In the rows, zero is written as 128.
R: several groups of rows, each row roughly a mix of its group's hidden directions
R (160 x 11)
[[ 82 143  97 109 142 187 137 133 113 135 111]
 [ 85 116 128 152  62 145 117 129 147 113 136]
 [ 80 141 127 112 155 112 168 159 127 155  95]
 [126 152 123  94 104 138 183 127  97 165 114]
 [116  98 148 163 171 129  96 145 111 111  87]
 [173 149 168 146 122  77 109 121 106 121 119]
 [179 136 137 129 142  70 157 120 152 144 129]
 [180 136 157 124  92  86 154 141 139 127 108]
 [195  90 134 109 125 111 139 123 155 137 149]
 [150 141 142 100 120 101 169 166 131 122  78]
 [103 139  67 159 121 166 109 115 131 148 141]
 [148 152 103  83 136 139 175 135 160 148 105]
 [119 176  64 143 111 128 147 131 107 135 115]
 [118 131 159 156  70 158 105 117 113 124 161]
 [139 104 193 137 105  87 135 150 141 133 129]
 [ 60 139 136 163 100 109 138 129 101 131 117]
 [ 96  99 151 152  65 128 138 152 129 139 146]
 [135  86 187 118 144 116 139 156 152 119 102]
 [123 106 138 142  79 112  74 153 133 100 141]
 [ 96 161  91 167 150 129 130  93 157 118 147]
 [129 121 123 126 124 213 114 134 115 136 144]
 [124 101 106  89 121 182 122 155 126  90 122]
 [ 67 109 138 123 125 127 126 146 110  77 105]
 [113  77 100 106 124 134 154 148 159 148 167]
 [136 149  83  93 137 174 106 116  97 150 121]
 [133 164 119 110 182 105 158  92 152 131 120]
 [162  97 148  95 128 121 103 179 156 115 114]
 [ 92 151 154 136 176 117  94  93 144 110 134]
 [107  98 123 135 172 169  87 106 141 111 147]
 [ 56 126 117 143 127 173 111 130 127 125 141]
 [106 163 121  86 135  94 152 132 151 128  80]
 [134  76 148  97 154 162 103 105 142 147 150]
 [ 96 108 120  91 142 173 164 143 122 151  99]
 [ 87 137  89 129  85 167 109 149 102 130 127]
 [116 150 141 128 101  84 163 107 162 143 166]
 [168 131 133 113 176 112 130  96 174 110 139]
 [145 147 128 113  93 124 158 173 156 151  87]
 [ 96 179  77 134 107 145 139 100 132 121 124]
 [120 100 117  96 121 144 105 147  84  82  99]
 [176 123 125 126  77 160 150 129 144 152 156]
 [130 123 156 138  74  81 119 149  99 123 105]
 [100 159 177 138 129  91 109 147  98 130 101]
 [ 80 117 122 149  91 134 129 159  85 140 100]
 [201 106 131 113  92 129 138 151 126 128 123]
 [ 84 175 128 143 162 145 109  90 135 114 114]
 [114 157 128 162 105  69 164 112 125 141 139]
 [128  81 150 160 139 135 102 137 166 138 171]
 [139 117 119  80 140 173 125 136 166 167 113]
 [ 85 116  78 107 116 174 151 124 138 137 121]
 [126  91 103 132  80 156 136 127  82 132 156]
 [101 120 107 156 131 109 112 100  81 109 172]
 [162 147 139 147 142 150  80 125  76 111 132]
 [115 142 180  94 153 109 179 121 141 130 132]
 [150 127 132 162 147 143  75 104  81 127 144]
 [172 106 157 133 121  76 138 162 129 104 142]
 [118 110 185 170  99  88 126 140 124 130 130]
 [151 109 143 122 110 197 101 154 125 129 150]
 [139 136 180 140  80  92 141 152 145 146 122]
 [151 152 112 119 186  83 151 126 129 118 105]
 [127 143  93 170 167 166 111 133  98 146 147]
 [ 88 132 106 140 111 102 129 139 105 113  65]
 [ 94 114 134 123  82 152  91 157 105  95 119]
 [141 158 124 105 131  89 173 141 153 141  84]
 [ 65 119 107 115 146 162 129 143 125 108  92]
 [ 93 147  88  93 122 151 176 122 133 153 128]
 [ 89 105 151 133 171 134 161 136 120 146  83]
 [ 92 155 102 167 153  98 155 123 107 133  95]
 [139 140 134  94 116  89 173 138 175 143 109]
 [179 124 130 161  81 112 138 129  99 140 154]
 [108 148  90 155 167 148 155 111 106 120  88]
 [ 65 146  88 109 109 145 143 110 133 118 108]
 [169 118 165 141 154  80 112 101 119 117 152]
 [ 99 145 136 124 189 161 108 131 107 130  94]
 [103 105 118 128  57 126 152 147 134 143 149]
 [139  82 144 125  73  93 124 146 154 115 142]
 [107 144 102 125 120 164  85 122  79 103 109]
 [ 99 100 128  95  97 124 168 150 148  93 102]
 [105 149  85 137 123 160 111  78 121 146 158]
 [118 143 157  79 107 127 161 151 109 108  88]
 [ 59 115 139 155 122 136 104 128 165 133 142]
 [122  77 145 137  96 158 122 114  89 116 163]
 [154 115 127 135  89 126 100 134 147 124 195]
 [119  96 109 108 152 178 123 136 108  76 123]
 [101 150 136  93  92 158 173 130 115 160 121]
 [ 84 115 121  84 156 133 124 148 108 100  88]
 [132 136 111 111 162 200 103 135 111 118 125]
 [ 81 114 115 120  78 134  92 163 121 113 118]
 [145 140 121 161 188 126 126  77 113 119 132]
 [106 103 141 152  84 171  99 133 144 134 163]
 [166 167 112 146 164 125 161  86 125 140 140]
 [116 104 156 115 120 127 160 184 168 130 103]
 [102 141 119  92 148  86 160 140 160 122  90]
 [184 131 162  97 148 112 172 131 130 141 133]
 [141 115 184 166  97 101 148 118 120 158 129]
 [ 95 144 124  95 113 126 184 159 155 118 107]
 [108 150 140 122 122  66 166 126 109 145  97]
 [118 186 133 124 120 115 126 154 114 146  72]
 [131 113 133 145 128 161 101 105 156 164 183]
 [111 144 103 156 150 141 110  69  99 136 154]
 [149 106 128 162 159 120  76 122  85 113 140]
 [148 138  94 126 113 166 128 125  63 105 125]
 [ 72 131  98 121  72 132 148 125 119 133 112]
 [ 77 115 111 139  82 163 109 132  96 117 131]
 [125 109 176 131 141  80 136 134 179 124 139]
 [100 164  72 126 148 169 123 106 120 125 114]
 [156  66 161 132 125 151 111 156 133 131 154]
 [160 120 173 118  89  90 133 161 152 138 136]
 [ 88 108 119 151 106 186 141 142 108 128 156]
 [ 84 148 102 101 155 143 175 132 145 145 104]
 [160 117 137 165 150 163  76 130 111 102 123]
 [ 98 147  84 120 157 147 141 150 125  94  86]
 [185 124 133 157 141  89 106 146 152 155 121]
 [125 140 130 106 114  87 181 124 178 138 118]
 [174 114 137 119 160  74 129 113 161 112 136]
 [118  96 115 103 198 146 146 134 140 139 110]
 [179 133 137 139 179  92 119 100 138 146 136]
 [163 134 144 117 107  83 148 180 153 124 114]
 [135  93 137 140  59 140 131 145 137 131 164]
 [139 121 113 114 165 158 181 127 104 171 129]
 [137  92 144 119  79 140  92 170 105 126 140]
 [ 93 184 112 114 130 119 163 130 103 126  92]
 [ 83 141  85 140 122 143 144 146  95  91 105]
 [138 167  84 143 168 132 118  82 119 139 141]
 [100 124 151 110 100 109 142 184 153 127  92]
 [ 82 142  81 100 165 134 141 116 157 123 113]
 [112  79 172 139 138  79 126 143 117 111 142]
 [ 92 120 135 124  72 147 172 155 144 127 139]
 [184 121 144 145 131 133  76 135 115 114 162]
 [105 118 117 123 120 111 144 181 146 113  71]
 [186 118 136 128 110  97 159 172 131 112 120]
 [115 101 146 151  96 143 166 180 157 117 126]
 [146 104 137 138 163 159  78 152  93 119 110]
 [167 142 119 148 178  99 138  84 132 143 142]
 [170 145 121 138 142 114  75 103  92 104 120]
 [152 118 178 162 119  93 104 123 102  97 141]
 [177 109 147 148 152 111  95  94 150 119 158]
 [ 68 104 127 145  89 131 125 119  89 140 147]
 [153  98 193 131 123  89 117 140 137 108 134]
 [ 91 147  87 138  89 153 106  91 108 117 133]
 [115 126  79 126 150 177 114  90 102 122 145]
 [128 122 126 113  52 155 149 128 152 141 140]
 [162 148 169 146 160  76 149 145 126 126 131]
 [154  79 160  97 149 116 151 161 153 121 126]
 [152 101 168 130 121  73 143 153 146 157 128]
 [163 109 168 146  95 122 101 145  90  96 129]
 [109 137 105  84 131 183 121 146 139  95 107]
 [146 143 164 178 114  75 131 113 123 128 146]
 [133 152 131 109 111 114 202 136 152 136 111]
 [ 82  88 173 110 141 150  98 116 140 123 135]
 [166  95 188 120 156 113 127 138 127 122 154]
 [126  78 149 168 124 113  94 119 138 102 164]
 [166 102 108  76 132 126 160 153 149 133 102]
 [110 144 113 117 151 182 153  91 156 155 141]
 [ 94 102 146 135 133 101 153 176 121  99  92]
 [128  81 162 157  84 114 120 162 113 136 143]
 [145 103 122 155 157 156  93  84 133 121 167]
 [147 151 175 152 137  79 153 108 113 134 103]
 [ 89 142  92 140 111 172 119 103  90 110 140]
 [132 175  70 146 137 145 127  96 103 124 138]
 [127 167 105  94 170 159 163 121 147 123 110]]
one row of each group, then the others: which group is each in?
[188 140 132 128 170 112 108 151  97 118 115] : <19>
[186 100 167 142 122 100 137 118 131 155 149] : <12>
[163 129 127 162 171 100  98 108 143 158 153] : <71>
[ 88  92 130 106  95 155 143 168 108 151 115] : <47>

[133  96 157 141  94  92  98 150 148 119 169] : <47>
[ 86  84 130 141 174 141 112 123 154 109 149] : <19>
[121 167  93 166 108 160 106 101 103 146 146] : <71>
[136 100 141 174 101 156  87 153  99 122 141] : <47>
[ 97 160 113  94 142 103 179 118 123 153 105] : <47>
[123  87 178 160  87 111 142 148 126 140 138] : <47>
[124 100 111 105 129 186  93 154  95 120 126] : <71>
[141 128 163 117  95  75 148 121 158 134 163] : <47>
[150 116 191 124 104  99 108 126 152 139 158] : <12>
[112 190  84 134 137 148 138 125 131 119  93] : <12>
[ 91  76 123  99 117 148 107 147 111  98 152] : <12>
[152  99 153 134 108 156  73 149 120 100 148] : <19>
[ 91 108 103 115 170 172 117 106 147 157 127] : <19>
[187 126 119 108 180 114 101 128 137 115 115] : <19>
